Turns, then the turns between two rows, first turn first; the first pair answered:
q_70 (before -> after):
[ 1.49 -0.58  0.82  0.11  1.95  1.57 -1.59  1.24  1.02  0.41 -0.98  0.24
  1.27 -1.41 -1.13  0.88 -1.29 -1.61  0.20 -0.84  1.05  2.62] -> [ 1.97  0.01  0.83  0.79  1.18  1.83 -1.01  2.85 -0.88 -0.06 -1.34  1.86
  0.42 -0.74 -0.32  0.03 -0.43  0.61  0.85 -1.98 -0.25  1.65]
[ 0.48  1.60 -0.80  0.13  0.59 -1.09 -1.12  0.65 -0.60  1.15  1.44  1.07
  2.17  0.80  1.08 -1.11 -1.27  0.24  0.62 -1.21 -2.34  2.14] -> [-1.78  1.74 -0.29  2.22 -1.27  0.30 -0.76  1.44 -0.46 -0.10 -0.97  0.41
 -0.59 -0.69 -0.98 -2.40 -0.34 -1.20 -0.30  0.21 -2.75  0.57]
[-2.87  0.98 -1.93 -0.04  1.04  0.68 -3.07 -2.05  2.92  2.06  2.76 -1.10
  0.34 -2.30 -3.18 -0.09 -2.64 -5.81  0.16  3.68  0.91  3.45] -> [ 0.93  2.56 -2.59 -0.86  1.51  0.07 -2.27  2.18 -2.95  2.30  5.02  4.11
  1.40  1.96  2.40 -0.71 -0.99  2.52  3.18 -1.40 -2.70  2.71]
[-0.18 -0.29  0.42  1.89 -1.23  0.53  1.50  1.16 -1.79  0.40 -1.46  0.84
 -0.83  1.50  0.66  0.27  1.47  1.86 -0.59 -1.52  0.15 -1.29] -> [-1.01 -1.20  0.51  1.34 -0.46 -0.05  0.79 -1.55  1.30  1.00 -1.24 -1.65
  0.31 -0.04 -1.05  1.50  0.22 -1.75 -1.84  0.51  2.23 -0.18]
q_839 (before -> after):
[ 2.22 -1.09  0.12 -2.51  2.31 -0.91  1.13 -1.06 -0.05  1.20  1.88  0.41
  2.44  1.09  2.08  1.35 -0.32  2.22  0.95 -1.58  1.71  0.77] -> [ 2.16 -0.70 -0.33 -2.42  2.47 -0.97  0.49 -0.81 -0.19  1.42  2.50  0.54
  2.80  1.12  1.96  1.32 -0.76  1.60  1.01 -1.24  1.08  1.31]
[ 0.55  0.11 -0.27  1.21 -1.02  0.43  1.07  1.67 -1.01  0.44 -1.06  0.79
 -0.95  0.27  1.34 -0.95  1.10  2.15  0.16 -0.75 -0.67 -1.31] -> [ 0.68 -1.05  0.42  0.52 -0.77  0.05  1.63  0.12  0.42  0.44 -2.01 -0.30
 -0.52  0.09  1.01  0.14  1.41  1.51 -0.74 -0.53  1.61 -1.51]
[ 1.02 -0.80  0.45 -0.20 -0.17 -0.68  0.26  0.97 -1.34  0.30 -0.96  2.73
  1.08  1.08  1.17  0.07  0.93  2.62  0.34 -1.91 -0.94 -0.85] -> [ 1.19 -1.90  1.09 -0.53  0.12 -0.92  0.93 -0.29 -0.20  0.33 -1.95  1.66
  1.30  1.02  0.90  0.99  1.19  1.92 -0.50 -1.80  0.89 -1.08]
[-0.61  0.35 -0.37 -0.16 -0.73  1.02  0.29  0.50 -0.20  0.34 -0.43 -0.46
 -0.50 -0.07 -0.31 -1.43 -0.05 -0.77  0.27  0.32  0.34 -0.81] -> [-0.71  0.08 -0.42 -0.14 -0.83  0.91  0.48  0.46 -0.02  0.39 -0.63 -0.70
 -0.39 -0.15 -0.40 -1.25 -0.04 -0.95  0.16  0.24  0.62 -0.89]
q_765 (before -> after):
[ 1.25  0.27 -0.41  1.49 -0.38 -1.11 -0.32  1.33 -0.62  1.39  0.83  0.63
  0.95  2.13  2.70  1.64  0.75 -0.28 -0.42  0.07 -0.48  0.51] -> [ 0.21  0.37 -0.81  2.02 -0.49 -0.95 -1.07  1.17  0.07  1.51  1.02 -0.03
  0.62  1.44  1.53  1.54  0.16 -2.15 -0.83  1.07 -0.64  0.99]
[-1.19 -2.11 -0.56 -1.31  2.88 -0.58  0.14 -2.64 -0.31  1.71 -2.28  0.56
  0.40 -1.10 -0.77  1.35  1.19  0.52  1.98  2.93  2.36 -0.92] -> [-0.99 -2.11 -0.50 -1.58  3.02 -0.47 -0.15 -2.95 -0.38  1.65 -1.85  0.50
  0.62 -1.38 -0.62  1.11  0.82  0.91  2.19  2.99  1.96 -0.62]
[-0.07 -0.86  0.04 -0.85  0.54 -0.84 -0.07  0.11 -0.26  1.54  0.83  1.48
  0.96  1.80  1.20  2.36 -0.45 -1.49 -0.29  0.06 -0.47 -0.91] -> [-0.43 -0.66 -0.07 -0.66  0.61 -0.77 -0.52  0.00 -0.06  1.67  0.95  0.99
  0.98  1.28  0.69  2.22 -0.89 -2.46 -0.34  0.71 -0.90 -0.69]
[ 0.06 -2.02  0.95  1.08 -0.83 -0.37  2.75 -0.76  0.34 -0.29 -2.31  1.51
  1.50  2.21  0.50  2.82  3.01  1.86 -1.73 -2.30  4.21 -1.58] -> [-2.91 -0.64 -0.20  1.42 -0.44  0.23 -0.49 -2.26  2.84 -0.21 -0.19 -1.07
  1.18 -1.77 -3.60  1.38 -0.47 -4.53 -1.62  2.48  2.04  1.13]
Then:
Each pair is two turns apart.
[-0.77 -0.85 -1.50  0.55 -1.18  2.00  1.29  2.02  1.05 -0.45 -3.79  0.11
 -0.86  1.98  1.42 -0.77  0.87  1.03 -0.37 -2.31  0.20 -0.58] -> [ 0.20 -1.80 -1.53 -0.87  0.34  0.87  1.03  0.47  2.50  0.42 -2.76 -0.42
  1.10  2.70  1.96  0.72  0.22  0.55 -0.83 -2.58  1.89  0.64] : q_839 q_70
[ 0.08  0.68  0.61  0.00  1.00 -1.24  0.42 -2.29  0.57  0.77  0.53 -1.68
  0.13 -1.80 -1.17  0.69 -0.09 -2.84 -0.28  2.21 -0.65 -0.86] -> [ 2.31  1.36  0.75 -0.74  1.13 -1.25  1.07 -0.63 -2.09  0.34  1.29  0.65
  0.11 -0.29  1.25  0.01  0.62  1.64  1.64  0.00 -2.16 -1.52] : q_839 q_765
[-0.89  0.02 -0.26  0.82  0.58 -0.51  0.39  1.11 -0.56  0.12 -0.73 -0.22
  0.55  1.91  0.99  0.29  0.23  0.14 -1.41 -1.90  0.24 -0.84] -> [-0.88  0.61 -0.48 -0.46  0.94 -0.08 -0.69 -0.09  0.67 -0.38  0.87 -1.73
  0.43 -0.35 -0.40 -1.04 -1.98 -1.31 -0.11  0.47 -0.82  0.44] : q_70 q_765
[ 1.65 -0.07  0.59 -0.03  0.66  0.13 -0.26 -0.58 -1.02 -1.19  0.95  0.90
 -0.12 -0.75  0.52 -0.71 -0.32  1.87  1.18  0.24 -1.79  0.34] -> [ 0.70 -0.83  1.43  0.34 -0.16  0.70  0.51 -1.70  0.35 -1.77 -0.92 -0.52
 -1.19 -1.85 -0.76 -0.33  0.06  0.71  0.30  0.98 -0.01 -0.47] : q_839 q_70
[-0.83  0.84 -0.92  1.18 -0.56  0.49 -0.31  0.62 -0.13  0.09  0.03  0.43
 -0.83 -0.13  0.02 -0.69  0.41 -2.20 -0.45  0.27  0.99 -0.61] -> [-0.20  0.91 -1.05  0.95 -0.45  0.31 -0.33  1.31 -1.10 -0.02  0.48  1.31
 -0.57  0.53  0.92 -0.81  0.59 -0.83  0.12 -0.52  0.41 -0.77] : q_70 q_70
[ 1.39  0.24 -0.69 -0.28  0.09 -1.12  0.27  1.55 -0.91  0.81  0.07  1.69
  0.36  2.66  1.57 -0.28  0.78  1.88 -0.26 -1.92  0.53  0.04] -> [ 0.32  1.32 -1.45 -0.48  0.50 -0.80 -1.82  0.52  0.39  0.84  2.08 -0.27
  0.38  0.02 -0.77 -1.33 -1.90 -1.43  0.53  1.26 -1.41  1.96] : q_765 q_765
[ 1.02  0.76 -2.76  1.91  2.16 -1.10  0.60  1.20 -1.85 -0.08 -0.80  1.54
  0.69  1.13  2.88  0.97  0.57  0.56  1.09 -1.14 -0.83  1.65] -> [-0.01  1.36 -3.29  1.84  2.26 -0.74 -0.64  0.62 -0.86 -0.08  0.26  0.28
  0.64 -0.59  1.10  0.14 -0.94 -1.73  1.46  1.10 -1.83  2.54] : q_765 q_765
